In the data rows, zero lies at 4.5, halfway between 4 and 5.
Here are some rows, each followed by its group. Groups can overlap.
4 2 4 4 3 4 5 3 6 2 8 6 3 5 8 5 5 1 5 6 4 4 4 5 cr
3 6 7 1 0 2 4 4 4 5 5 4 5 2 7 5 5 3 5 2 9 2 4 8 nr
4 9 4 3 4 3 4 5 6 7 3 6 5 6 3 6 4 4 6 5 6 6 6 4 hd
5 4 3 2 5 3 3 6 5 3 4 5 5 4 6 6 7 4 5 4 3 4 5 2 hd
4 3 1 5 7 6 5 6 6 5 5 7 5 6 4 1 8 4 3 2 0 5 7 1 lj
5 5 5 5 6 5 4 5 6 8 3 6 4 7 2 5 3 6 4 5 6 7 4 5 hd
4 3 6 5 3 8 6 3 5 4 0 6 4 6 6 3 4 5 3 5 2 3 2 5 cr
4 4 3 2 4 3 3 5 6 4 6 5 4 5 6 4 5 4 5 6 6 4 4 6 lj
5 6 6 2 3 3 4 3 5 5 6 5 4 4 5 5 2 5 6 5 6 4 4 7 dd
6 3 3 4 6 5 4 4 6 4 3 5 5 4 4 2 7 4 4 5 4 3 5 2 sd
4 5 4 5 5 6 9 7 4 3 6 2 4 4 5 5 4 4 5 3 1 5 7 2 jp
5 5 4 5 5 2 4 6 3 1 4 4 6 4 6 6 5 6 3 5 5 7 3 4 hd
3 5 4 5 5 7 3 3 5 4 6 3 3 5 6 3 5 4 2 6 5 2 3 6 jp
5 4 4 5 4 4 1 4 4 5 6 5 4 2 5 4 6 3 3 6 5 2 5 3 hd
4 6 5 5 5 2 1 3 2 6 6 4 5 2 5 3 4 5 6 5 9 2 5 8 dd
5 4 4 5 6 5 2 4 3 5 7 4 4 1 6 4 8 5 4 4 5 3 4 2 hd
6 3 6 5 4 3 5 3 5 4 4 5 5 5 3 5 3 5 8 5 6 5 4 4 jp
4 5 4 4 6 7 6 3 6 6 7 6 4 5 3 1 5 4 5 4 2 3 7 5 hd
5 5 5 6 7 7 6 3 5 6 6 5 2 5 3 2 5 5 7 6 1 3 5 5 hd
4 7 5 6 5 3 7 8 4 5 5 4 4 4 3 6 3 4 6 2 3 8 6 3 sd
3 8 6 3 4 2 5 4 3 6 5 4 5 2 6 3 4 5 8 4 6 5 5 7 hd
4 3 2 5 7 5 5 6 4 4 5 6 4 6 4 2 5 5 3 4 2 5 6 4 dd
5 9 7 5 4 4 7 8 3 5 4 2 6 1 4 5 3 5 6 4 5 6 5 4 jp
4 2 3 7 7 8 3 3 5 7 5 5 5 4 4 0 7 4 1 2 3 4 5 3 lj
2 4 3 1 2 5 3 4 7 3 4 4 4 6 8 6 5 2 3 6 5 2 3 6 jp
5 4 5 2 1 6 5 3 5 4 6 4 4 4 5 5 4 4 3 4 6 1 4 7 dd
6 4 3 3 2 4 0 0 8 2 4 6 4 5 6 5 7 2 3 9 7 2 2 7 sd
4 2 4 6 7 6 2 2 3 6 5 5 5 3 5 1 9 5 2 4 6 3 4 4 lj
3 7 6 3 2 2 4 6 6 4 3 4 5 4 5 8 3 3 6 4 7 7 3 6 sd
6 3 2 6 8 7 3 3 5 4 5 6 2 5 4 2 7 6 2 7 4 2 4 4 sd
6 7 4 4 6 4 4 6 4 6 4 4 5 2 5 6 6 5 6 6 6 5 3 3 sd
6 4 3 4 5 4 4 5 6 4 5 4 4 4 6 5 7 4 4 4 4 4 4 2 hd
3 8 4 3 4 4 4 5 7 6 3 7 4 8 2 5 4 4 5 5 5 7 5 4 hd
4 6 4 1 1 2 2 3 8 2 4 6 5 4 8 8 6 0 6 7 6 3 3 5 sd
6 6 8 4 2 4 4 4 4 6 4 6 5 5 3 4 3 6 6 6 7 4 5 4 jp
5 7 5 1 3 3 6 4 8 5 3 6 4 7 3 8 4 4 5 4 5 5 5 5 hd
4 5 4 5 6 7 7 6 4 4 5 2 4 4 4 2 5 5 3 5 3 4 6 4 jp
6 3 5 6 3 5 3 5 6 4 3 4 5 5 3 6 4 5 3 3 5 7 3 5 jp
5 6 4 1 1 2 6 7 7 3 1 4 7 4 6 8 4 4 6 4 4 8 2 3 dd
5 7 4 2 3 1 4 5 6 6 5 6 5 2 6 6 7 3 8 4 5 4 5 3 hd
3 3 5 4 5 4 3 3 5 6 3 6 6 4 5 1 7 4 5 4 6 3 4 4 lj
3 4 4 5 6 4 4 5 3 7 3 4 6 3 6 2 7 7 5 3 5 4 4 3 lj
5 6 6 3 4 2 4 3 5 4 6 4 4 4 5 7 2 5 7 4 7 4 4 6 dd
5 3 3 6 8 7 4 3 3 5 5 4 4 4 3 0 6 5 3 4 3 4 5 5 dd
5 3 4 4 5 6 7 6 6 4 4 5 3 6 3 5 3 5 5 3 1 7 5 4 jp
5 5 6 7 4 3 3 3 4 4 8 5 6 2 7 4 4 1 5 8 7 4 5 5 lj
3 3 4 6 8 6 5 4 4 5 5 6 5 5 4 0 8 5 3 3 3 4 5 2 lj
2 6 5 4 5 3 3 2 3 4 3 7 6 6 5 5 3 3 4 6 5 3 6 4 nr
4 6 7 6 4 3 8 8 4 6 3 4 5 3 3 6 3 6 7 2 3 8 6 2 sd
3 3 2 2 5 6 4 5 4 4 4 3 4 7 6 4 4 8 4 5 5 2 5 6 nr
4 3 4 1 0 4 2 3 9 6 4 7 5 5 6 6 6 0 5 4 6 4 4 6 br
2 5 6 5 5 4 3 2 3 3 3 6 7 7 6 4 4 5 3 6 6 3 5 3 nr
3 6 7 7 4 5 7 5 3 4 3 2 5 6 6 5 4 5 4 4 2 5 4 3 sd
5 2 4 5 5 5 3 5 4 3 4 4 4 5 4 5 4 6 4 5 5 5 2 5 jp
3 6 4 4 6 4 6 7 3 3 5 4 4 4 6 4 4 6 4 4 2 4 6 3 jp
4 3 7 8 4 7 5 3 3 2 6 3 5 5 5 3 5 5 3 6 5 4 4 5 sd
6 5 3 6 4 4 4 3 6 3 2 6 3 5 2 8 6 2 7 7 2 6 3 4 nr
4 5 4 5 4 5 5 4 6 3 0 5 4 5 7 5 4 4 5 6 3 5 2 4 cr
5 4 5 3 3 7 4 2 6 7 6 5 5 5 3 3 4 2 3 5 4 2 5 6 hd
7 5 5 8 7 5 5 2 4 6 4 6 3 3 2 5 6 4 8 7 4 4 3 4 nr
3 2 5 7 4 6 5 3 5 3 6 4 3 6 5 5 4 3 3 3 3 5 4 4 sd
3 5 6 4 3 5 5 4 2 6 6 4 5 2 4 2 5 5 4 2 8 2 5 8 nr
6 3 0 4 7 6 6 6 6 2 5 5 2 6 4 4 6 4 4 5 0 5 5 2 sd
6 4 4 7 8 6 3 5 4 6 3 6 4 4 3 3 6 6 4 6 5 4 4 4 sd
3 5 5 4 4 4 4 4 6 5 2 5 7 4 8 4 8 3 5 3 5 5 3 3 lj
6 3 3 3 1 4 3 6 9 3 1 4 5 6 5 8 4 3 3 5 2 8 2 3 dd
2 3 2 3 6 5 3 5 5 3 3 4 2 8 5 5 3 8 4 5 3 3 4 5 nr
4 6 6 7 6 4 7 8 2 6 6 2 5 2 3 5 4 6 6 2 5 7 6 3 sd
4 4 3 5 5 5 2 5 3 7 4 2 6 4 3 3 5 4 3 4 6 4 5 6 br
3 6 5 4 5 2 2 4 1 6 4 3 6 2 5 3 6 3 5 4 8 3 5 6 br
5 5 4 6 5 6 6 6 7 4 4 6 3 8 1 4 4 4 2 5 2 7 6 3 hd
3 3 6 6 5 5 5 5 4 5 5 4 4 5 4 5 4 4 4 3 4 6 5 5 sd
0 5 3 2 4 4 7 3 8 2 3 8 5 9 5 3 2 1 4 5 0 5 9 1 nr
7 4 5 6 7 2 8 9 3 1 5 6 5 6 3 6 4 8 6 2 4 8 6 1 br
4 4 5 6 7 6 4 5 3 9 8 2 6 2 4 3 5 4 4 2 5 4 5 5 br
4 3 3 5 6 5 6 6 4 3 3 3 4 6 4 5 3 4 3 4 1 6 6 3 jp
4 7 5 4 6 4 9 7 3 5 5 5 5 5 3 3 4 6 7 2 2 6 8 2 jp
5 6 3 3 4 3 2 5 5 4 6 5 5 3 6 5 7 5 5 5 4 5 4 3 hd
3 7 5 6 7 6 5 4 4 7 5 5 4 6 2 4 4 5 2 5 5 5 5 3 hd
6 3 7 7 6 6 6 5 3 6 1 5 4 4 5 2 4 8 8 4 3 5 2 3 cr
4 4 6 6 7 4 5 7 4 9 5 4 6 2 4 4 5 5 7 1 4 6 6 2 br
4 4 4 4 1 3 4 5 7 3 5 5 3 5 6 7 4 2 5 2 4 6 3 4 sd
4 6 2 3 5 1 4 7 5 1 3 6 5 5 6 7 4 3 5 5 5 6 4 4 hd
4 0 3 2 4 9 5 0 6 2 7 6 3 8 5 4 4 3 2 6 3 0 7 6 cr
3 4 3 4 5 2 4 7 4 5 5 7 4 6 5 3 4 4 7 4 3 5 8 3 dd
4 3 6 6 5 5 5 4 4 5 7 4 4 4 4 3 4 4 4 2 3 4 5 5 sd
3 3 4 3 1 6 6 3 7 2 4 5 4 7 5 4 4 2 2 3 5 3 4 6 nr
5 3 3 2 3 3 5 4 6 5 3 5 6 5 4 4 7 4 5 2 4 5 5 3 lj
6 2 5 4 2 3 4 5 5 5 3 4 5 4 5 7 4 5 6 4 6 6 2 6 jp
Which 4 groups are nearest to each row below, nearest first, going by the average distance to the group's rows?
3 4 4 6 6 5 4 3 4 5 5 5 5 3 7 2 7 3 3 5 4 5 4 2 -> lj hd sd jp
Which 4 groups are nearest to each row below, nearest first, going by the distance to the group's nearest row?
1 7 6 3 3 2 1 3 2 6 3 6 7 5 7 3 2 3 5 8 7 2 7 4 -> nr br dd jp
6 4 4 3 2 4 4 5 7 3 3 4 5 4 5 7 4 4 4 4 4 8 2 4 -> dd jp sd cr
6 6 5 2 5 2 8 8 3 5 4 2 6 2 2 8 3 6 8 3 5 6 6 4 -> jp sd dd br
6 6 6 3 3 2 5 8 6 4 2 4 7 3 6 8 3 6 6 4 4 9 3 3 -> dd sd jp hd
6 3 6 7 6 4 3 3 3 5 4 4 5 4 4 4 3 7 7 6 8 5 2 6 -> jp sd dd nr
3 4 2 1 5 5 3 4 4 4 3 3 4 6 5 5 4 7 5 5 5 2 6 6 -> nr lj jp br
3 5 6 6 5 4 6 5 3 4 4 2 5 4 5 5 4 6 4 6 4 5 5 4 -> sd jp hd lj
6 5 3 4 2 3 1 2 7 3 3 6 3 6 5 5 4 5 2 7 5 5 2 6 -> sd lj jp cr
Which 4 groups are nearest to each row below, nearest first, going by the distance to the centre of the group?
5 4 3 5 4 4 6 8 7 3 3 5 5 6 3 8 3 5 4 3 1 9 5 2 -> jp sd hd dd
6 5 7 6 5 6 5 6 1 8 6 2 4 1 4 2 5 8 5 1 6 4 5 5 -> br jp sd lj
6 1 3 5 5 8 4 2 7 4 7 6 3 7 4 2 7 5 3 4 3 3 4 4 -> cr lj sd nr
Which 5 groups are nearest to each row below, nearest first, going by the distance to the group's nearest row?
3 7 4 2 2 3 7 6 5 5 5 4 5 3 7 6 4 3 5 4 4 5 4 5 -> sd hd dd lj jp
4 8 2 2 4 0 8 9 6 1 2 4 6 4 6 9 3 4 9 3 2 9 4 1 -> dd hd sd br jp
4 6 3 5 7 3 5 7 3 2 3 4 5 4 6 4 6 6 4 3 3 7 5 2 -> jp hd dd lj sd
5 4 1 3 3 4 3 5 6 5 3 4 6 4 3 5 6 3 5 5 4 6 4 4 -> lj hd sd jp br
Which 5 groups are nearest to each row below, nearest first, going by the distance to the centre of the group?
5 5 3 4 5 3 4 5 5 0 4 4 4 5 6 6 4 5 3 5 3 6 4 3 -> sd jp dd hd nr
6 2 3 7 7 9 3 2 5 4 5 5 3 5 3 3 7 5 3 7 4 2 4 4 -> cr lj sd nr hd
3 5 4 3 4 4 5 2 5 5 6 6 3 4 6 2 5 3 5 4 4 2 5 7 -> nr dd hd lj cr
6 4 5 1 5 4 8 6 3 6 6 2 5 3 4 4 4 6 8 2 5 3 8 5 -> br jp dd hd sd
6 2 6 4 5 3 6 3 4 4 4 4 5 4 3 5 3 5 8 5 6 4 4 4 -> dd jp sd nr br
5 6 6 4 4 5 5 4 6 4 5 4 4 6 4 5 2 7 5 5 3 5 4 4 -> jp dd sd hd nr
5 1 3 5 4 6 2 3 6 2 4 4 4 6 4 5 5 3 1 5 4 5 2 6 -> cr sd nr dd jp
3 4 3 4 4 3 3 4 5 3 4 7 5 6 5 5 5 3 4 5 5 5 5 6 -> nr dd hd sd jp
Which 5 groups are nearest to each row below, nearest first, going by the average distance to the group's rows?
6 4 4 6 5 5 5 6 4 3 6 3 5 3 5 5 4 5 3 4 3 6 4 5 -> jp sd hd dd lj
4 4 5 6 6 3 7 5 3 3 7 6 4 4 5 5 4 4 4 2 4 5 5 4 -> jp sd hd lj dd
4 4 6 5 2 3 4 4 5 5 4 5 5 5 4 6 4 3 5 4 5 6 4 6 -> jp hd dd sd nr
A new table starts here, with new groups. Each row is followed by its group. Groups can overlap.
4 1 4 4 6 6 2 4 7 4 3 6 5 5 4 8 5 9 5 0 3 5 6 3 1
3 4 2 3 3 4 5 4 5 5 4 5 6 5 3 4 4 6 6 4 6 2 4 4 2
6 4 5 4 6 5 6 4 5 5 3 7 5 4 4 6 6 6 4 4 3 5 6 5 3
4 4 5 2 5 6 5 3 3 3 6 5 7 6 7 4 4 2 6 4 5 1 3 5 4
4 4 5 4 4 7 4 4 5 5 3 3 5 6 4 5 3 4 2 4 7 2 5 5 4
1 3 3 4 7 5 4 6 4 2 6 6 5 4 5 5 7 5 6 4 5 4 5 4 5
6 6 5 4 4 4 5 4 5 5 6 4 5 5 8 5 3 2 4 6 4 4 5 6 4
5 4 6 5 7 3 6 4 5 6 6 3 4 2 3 4 4 3 2 5 5 4 7 4 6
8 8 4 9 4 5 6 5 6 8 3 5 7 1 3 4 6 3 4 8 3 6 4 1 7
2 2 4 4 3 3 6 3 6 5 3 3 4 6 3 1 5 6 4 2 8 3 4 8 8
3 3 5 4 9 4 2 2 7 4 3 4 7 3 5 7 3 4 2 5 4 4 8 3 1
2 4 5 4 5 4 6 4 3 3 5 4 4 6 3 3 4 4 5 5 6 4 5 5 5
6 4 5 3 3 2 6 4 4 5 5 5 3 6 4 5 4 4 6 5 4 3 6 5 3
9 4 7 6 7 5 7 3 7 9 7 4 4 0 1 6 3 5 0 9 4 4 9 2 6
5 5 5 6 4 4 8 3 6 6 5 4 5 2 2 5 5 6 3 7 5 3 5 5 6
6 5 4 5 3 3 5 4 6 5 4 5 5 5 4 6 5 5 5 6 4 5 6 4 3
4 6 3 5 4 4 5 4 6 6 5 4 6 4 7 4 6 5 5 4 6 3 1 6 2
6 3 6 6 4 6 4 3 6 7 6 3 3 3 2 3 5 5 1 3 7 4 5 5 8
4 2 4 4 4 5 5 5 6 5 4 4 4 6 4 2 4 5 4 3 6 3 4 8 8
4 2 4 3 3 1 5 4 3 3 4 3 5 7 4 2 5 4 6 4 4 7 5 6 8
4 4 6 4 7 7 3 5 2 4 8 5 5 3 5 3 3 1 4 6 5 5 7 3 5
3 4 3 0 4 3 8 4 4 3 5 6 4 6 3 5 5 5 9 8 3 4 5 6 2
7 8 2 4 3 6 3 5 4 7 4 5 6 6 8 4 2 1 6 5 6 2 1 5 4
5 6 4 7 4 4 5 5 5 6 2 5 5 3 4 4 5 4 4 6 3 5 4 2 7
1 5 5 4 5 4 4 3 4 1 5 5 7 4 3 4 3 3 5 5 6 4 4 3 5
5 5 3 6 5 3 4 5 6 4 1 5 5 5 6 6 4 6 6 4 1 7 4 3 1
4 3 6 6 5 9 4 4 6 6 5 6 2 2 7 8 9 9 3 0 6 2 1 5 9
4 3 4 3 8 5 0 3 7 4 5 5 8 6 7 8 3 6 3 2 5 3 5 3 1
4 4 6 5 4 4 6 4 5 4 4 5 3 5 5 5 6 6 4 4 4 6 4 5 9
3 1 3 6 6 3 1 4 6 3 2 4 7 5 2 4 1 5 4 3 5 4 7 3 1
6 4 5 3 4 6 7 4 4 5 6 5 3 5 3 6 4 3 3 7 6 4 4 5 6
4 2 4 6 6 3 4 5 7 6 4 3 6 4 4 3 3 5 3 4 4 6 7 5 8
8 5 8 5 4 2 7 4 6 7 7 3 2 3 4 5 4 4 2 9 4 8 8 4 6
4 4 4 2 1 2 6 4 5 1 2 4 3 7 3 8 5 7 7 5 3 6 6 5 3
3 3 3 4 5 4 8 3 6 5 5 5 7 4 3 3 5 5 6 5 4 3 5 6 2
6 6 4 6 3 5 5 6 4 7 4 5 6 4 6 4 5 4 5 4 3 4 3 5 7
4 3 7 5 3 3 5 5 7 4 4 5 2 5 5 4 6 6 2 2 7 6 5 6 9
5 4 7 4 5 2 5 5 4 3 5 4 3 4 4 5 5 5 4 6 4 6 7 5 6
8 4 4 5 4 4 4 5 5 6 5 5 4 5 4 4 3 4 4 5 4 6 7 4 6
5 5 4 6 4 2 5 7 3 4 2 5 4 4 5 3 6 3 6 5 2 8 5 4 3
4 5 3 8 4 5 4 6 6 6 1 4 6 3 4 3 5 6 4 3 3 6 4 3 7
4 5 6 4 6 5 3 6 0 2 6 5 4 3 5 2 5 3 4 5 5 6 4 4 5
4 2 3 5 6 5 3 3 6 5 3 5 5 5 2 3 2 5 4 3 5 4 6 5 8
5 5 6 5 3 5 2 5 4 5 5 4 4 7 6 3 2 2 3 2 7 3 4 5 8
5 5 5 4 4 3 7 4 5 3 5 5 5 4 3 4 5 3 5 5 6 5 5 6 5
4 6 3 4 6 4 5 4 6 6 4 5 7 4 4 4 3 5 6 8 3 5 5 2 1
4 5 4 3 5 4 4 4 5 3 3 4 6 5 6 5 3 4 4 5 5 3 4 4 4
5 5 7 2 3 3 5 5 0 0 4 6 1 7 6 7 5 6 6 4 3 8 7 2 3
3 6 3 8 3 4 5 6 5 5 3 3 6 2 5 2 6 3 4 3 4 6 2 5 7
5 4 5 5 5 6 2 3 4 4 4 5 6 4 4 7 4 5 5 4 4 4 5 3 1
4 4 5 2 5 4 7 4 3 4 6 5 3 5 4 5 6 5 6 7 4 5 5 6 2
3 5 3 5 4 7 6 5 3 4 5 5 5 3 4 5 8 5 7 4 4 3 2 4 7
5 5 4 4 6 6 1 3 7 4 4 5 8 5 5 6 1 5 2 3 5 3 5 3 1
1 3 2 2 2 3 8 2 6 4 5 4 6 6 0 2 4 5 6 6 7 1 3 7 2
4 4 5 5 5 4 4 4 4 3 5 3 5 5 5 4 3 5 4 5 5 5 7 4 8
4 3 4 3 8 4 4 4 4 5 7 3 4 3 5 4 4 5 4 6 5 5 6 4 1
6 5 6 6 4 5 6 4 5 5 5 3 4 4 5 5 3 5 2 5 6 3 4 4 6
5 6 3 0 2 6 6 3 4 4 5 4 6 7 6 6 2 4 6 7 6 2 2 6 4
5 3 3 4 5 6 5 4 6 6 6 5 5 4 3 4 3 5 4 5 5 3 5 4 8
3 6 3 3 6 6 7 4 2 3 6 7 5 3 2 3 6 3 7 7 4 4 5 4 5
4 6 3 6 4 5 5 6 6 4 5 4 7 5 6 2 6 4 3 4 5 4 2 5 7
1 3 3 3 2 3 9 3 6 4 5 3 5 6 1 2 4 6 6 6 6 2 4 8 2
3 5 4 5 4 4 3 4 4 3 4 5 6 4 5 6 3 5 5 4 3 5 5 2 1
7 4 6 3 4 4 7 3 6 7 8 4 5 3 3 5 4 4 3 8 5 3 6 5 6
2 3 5 3 9 3 1 4 2 0 5 5 4 5 6 5 4 3 6 3 3 7 7 2 5
4 6 5 6 4 6 5 4 4 4 6 5 6 3 5 5 5 4 4 5 6 4 5 4 7
2 4 1 4 4 5 7 4 5 6 3 4 7 4 1 4 5 6 7 5 4 3 2 6 2
2 6 6 6 7 4 3 7 0 2 5 4 5 3 5 1 5 1 4 4 5 7 4 5 5
4 6 4 4 5 6 5 4 3 6 6 5 6 3 4 4 5 4 6 5 4 4 4 4 7
7 3 5 5 9 3 4 3 9 8 5 5 7 2 2 5 2 5 2 8 4 5 9 4 6
8 4 7 4 6 2 7 5 6 8 8 4 2 3 2 4 5 5 1 9 4 5 8 6 6
4 6 5 5 6 5 3 5 2 4 5 3 5 3 4 3 4 3 5 6 3 5 4 1 7
4 4 5 5 6 4 3 4 6 5 6 5 4 5 5 5 4 4 5 3 5 3 4 4 1
3 4 5 3 3 5 4 3 5 5 5 5 3 6 5 4 6 6 4 2 6 1 3 6 2
3 5 5 6 5 8 3 5 4 4 5 5 3 2 5 6 8 5 4 3 6 4 1 5 9
3 5 6 6 5 5 3 5 1 3 7 3 4 3 5 3 5 3 4 4 5 6 4 4 5
7 6 4 4 4 5 6 5 5 7 5 6 5 5 5 5 3 4 4 6 3 3 6 5 4
4 6 1 1 2 6 7 2 5 5 5 5 6 7 5 5 2 4 7 7 6 0 2 8 2
3 4 5 4 3 2 5 5 3 2 2 5 2 7 4 4 5 4 5 4 3 7 7 5 3
3 5 5 6 3 3 5 6 5 4 4 5 4 4 4 3 5 5 5 4 5 7 4 5 8
8 8 6 7 6 3 7 5 4 8 5 4 6 0 4 4 4 4 1 9 4 6 5 2 6
8 6 5 2 1 7 3 5 3 5 6 5 5 8 9 7 2 1 4 5 6 2 2 6 4
8 4 3 2 3 6 1 5 2 7 4 3 4 9 9 2 0 2 5 3 6 1 2 8 4
7 5 5 2 3 2 4 6 2 2 4 6 1 9 6 6 3 4 7 5 4 6 7 5 3
7 5 7 4 3 4 5 5 3 4 6 5 4 7 5 3 2 3 4 6 6 5 6 5 4
5 5 4 4 3 5 5 5 4 3 3 5 2 6 5 7 6 7 6 5 4 4 3 5 3
5 3 5 6 3 4 4 5 4 3 2 4 3 5 4 3 5 5 4 1 5 5 5 6 8
6 6 4 8 2 6 5 6 5 5 2 6 3 3 5 6 9 7 6 4 3 6 1 3 7
2 3 7 5 8 6 3 5 3 2 7 4 2 3 6 4 9 5 3 2 5 5 3 5 9
5 3 7 7 4 4 5 4 5 6 5 3 4 3 3 2 4 4 1 3 8 5 7 4 8
Which 4 groups are nearest to each row below, nearest first, going by the average distance to the group's rows?
1 5 8 5 6 7 2 6 1 1 9 5 2 2 7 7 8 6 4 2 7 4 2 2 ~ 9 5 7 1
5 5 3 4 4 4 6 5 4 3 3 6 6 6 4 4 5 4 6 6 4 4 4 5 ~ 3 2 7 5
Which 4 groups are nearest to each row below, nearest first, going by the distance to the group's nearest row?
4 4 4 3 2 5 5 4 6 5 6 4 4 7 5 5 5 5 5 4 5 3 4 6 ~ 2 8 3 1
5 7 5 6 6 7 6 5 4 4 6 5 4 3 5 6 4 4 3 5 3 5 4 5 ~ 7 6 4 9
5 4 5 4 6 5 2 3 5 4 6 4 7 5 7 4 2 3 2 3 5 4 6 4 ~ 1 8 4 7
Which 5 groups are nearest to each row below, nearest first, going by the distance to the group's nearest row?
6 5 5 7 3 4 6 5 4 5 3 6 3 3 3 4 6 6 5 5 3 7 5 5 ~ 8 9 7 3 6
Which 4 groups are nearest to each row below, nearest first, going by the distance to the centre of the group?
5 5 4 4 6 5 4 3 5 3 3 4 5 4 5 7 4 6 4 5 4 5 6 3 ~ 1 3 7 8
Which 5 groups are nearest to each row below, nearest first, going by the average distance to the group's rows?
4 5 2 3 4 5 4 3 5 6 5 4 6 5 4 4 3 4 7 6 5 3 3 5 ~ 2 4 7 8 1
2 4 6 4 6 3 3 4 2 2 5 5 6 5 5 3 3 3 4 3 6 4 6 5 ~ 5 8 1 4 3
7 5 4 7 5 5 6 6 6 8 4 3 4 3 5 2 5 5 3 4 5 4 4 5 ~ 7 8 6 9 4
6 4 4 7 5 6 5 5 6 8 4 6 5 3 3 5 6 6 5 5 3 6 6 4 ~ 7 6 8 1 3
4 5 2 6 3 5 6 5 5 3 3 4 6 4 4 4 5 4 6 6 4 6 4 7 ~ 7 2 8 3 5
8 4 5 3 4 2 9 4 5 5 3 6 2 5 2 6 5 5 4 6 4 7 8 5 ~ 3 6 8 2 7
5 5 5 4 5 5 5 6 1 3 3 6 4 5 4 5 6 5 7 5 1 6 6 2 ~ 3 5 7 1 8
6 5 2 4 6 6 2 4 5 5 3 4 7 6 5 5 1 4 7 5 3 5 4 4 ~ 1 4 7 8 3
5 2 6 4 4 5 8 4 5 5 4 6 2 4 3 7 7 7 3 4 4 4 5 5 ~ 9 3 8 6 2
4 3 3 2 4 3 6 4 5 3 5 6 3 5 3 6 6 6 6 6 4 5 5 6 ~ 3 2 8 5 1
3 5 5 5 3 4 3 3 7 4 3 3 7 6 5 4 1 5 4 3 4 4 4 4 ~ 1 8 4 7 2
4 4 4 5 4 3 5 6 4 3 5 5 4 6 4 3 5 4 7 5 2 7 5 5 ~ 3 5 8 7 2
Which 5 groups are nearest to each row below, nearest first, going by the distance to the centre of the group?
2 3 4 5 2 6 5 3 6 5 5 3 5 5 4 3 5 7 4 3 7 2 2 6 ~ 2 8 9 7 4
5 4 5 4 5 4 4 5 3 5 6 3 4 4 4 2 4 3 4 6 6 3 5 6 ~ 8 5 4 6 2
